In the rows, 128 means zero.
Rotation paths and how fast each direction turns (deg/step):
Each turn is a multiple of 5 degrees from 10 to 175, or 0.
Each row of a path follows its step; steps can be skipped.
Rotation 1:
step 1: [124 121 137 137 133 131 125 130 134 131 122 138 134 132 137 122 131 117
 130 127 127 125 134 124 123 130 125 118 131 135 135 128 130 127 126 127
 121 126 132 112 119 136 128 124 131 118 128 130 132 125 127 124 130 125
 135 128 133 127 129 129 123 126 123 119 129 138 127 136 133 127 122 125
 132]
step 3: [125 128 129 133 131 135 133 133 133 136 128 128 137 125 131 124 122 130
 129 124 129 131 136 135 128 127 131 131 128 127 120 131 132 121 136 125
 132 120 123 130 126 135 141 123 123 136 128 135 128 120 128 125 143 128
 120 120 120 129 121 127 133 128 121 130 125 133 131 137 123 138 130 130
 133]
step 5: [129 122 129 117 141 126 125 133 131 121 135 124 133 131 123 135 127 129
 128 132 130 133 118 124 129 128 131 124 123 135 131 132 139 116 129 129
 123 125 118 126 128 124 133 127 119 133 136 124 116 129 128 132 130 132
 131 134 128 123 127 121 126 128 125 127 132 127 123 139 137 126 123 129
 132]
step 6: [126 128 131 124 139 122 126 128 126 134 125 123 128 133 136 128 133 129
 129 138 121 128 138 134 133 135 125 135 129 138 133 123 122 117 134 124
 122 135 132 127 132 129 126 129 128 129 125 128 125 118 123 126 137 123
 119 134 122 129 125 115 125 119 124 124 131 127 134 129 131 123 128 133
 137]
step 12: [128 118 127 126 126 128 131 135 130 134 123 120 127 128 132 129 122 130
 129 131 130 125 134 131 121 126 130 126 131 131 117 129 126 129 135 123
 126 124 122 127 114 131 119 140 117 127 128 128 140 125 130 119 127 130
 124 131 129 130 134 135 117 125 132 127 126 124 130 131 123 124 133 138
 141]
step 20: [122 120 141 126 135 126 129 131 120 125 125 124 128 127 126 130 128 126
 129 123 122 127 137 131 116 129 141 130 141 127 130 135 128 119 130 135
 131 120 121 137 134 129 126 130 134 133 128 130 125 130 120 128 123 125
 126 127 119 125 136 135 117 128 131 123 137 128 129 131 124 126 129 127
 129]
step 22: [127 122 127 127 130 124 135 129 122 129 127 123 121 131 127 124 130 139
 135 123 125 125 132 124 128 122 131 114 126 138 136 129 131 125 138 132
 128 129 124 116 134 120 123 129 118 131 129 129 139 122 128 128 131 126
 133 124 134 133 130 127 131 135 134 134 136 130 127 125 125 138 122 121
 131]
step 23: [121 121 127 123 127 127 135 125 128 129 118 122 125 130 137 136 128 123
 134 127 134 127 132 127 122 123 134 125 132 135 134 117 128 129 130 126
 125 115 118 131 124 126 140 127 120 131 130 136 115 126 130 135 130 126
 136 126 126 129 129 123 134 126 129 132 132 118 131 127 131 133 127 135
 130]
step 24: [128 119 136 128 132 120 116 129 134 136 127 127 127 130 130 129 135 128
 134 127 123 130 127 129 131 125 128 137 126 124 137 125 128 129 129 131
 128 125 129 120 119 131 134 136 134 121 132 136 127 112 125 128 131 127
 139 131 128 131 125 121 132 128 128 130 132 138 130 126 114 121 133 133
 127]
Directions:
[128 128 130 128 128 127 126 128 127 128 128 127 127 130 129 128 130 128
 130 128 128 127 126 128 128 128 128 129 129 128 128 126 128 128 128 128
 131 127 128 130 130 126 128 127 124 129 128 127 129 127 126 129 124 129
 129 127 128 128 128 131 128 127 129 128 129 127 129 126 125 128 128 130
 129]	10
[127 128 130 128 128 128 129 127 129 129 130 129 128 128 129 127 127 132
 131 127 129 127 126 129 131 128 128 128 129 128 129 129 129 125 127 126
 127 127 131 127 129 128 128 128 128 128 127 126 129 128 129 127 129 126
 126 126 129 128 128 126 128 127 127 129 128 130 129 128 126 128 127 128
 130]	135
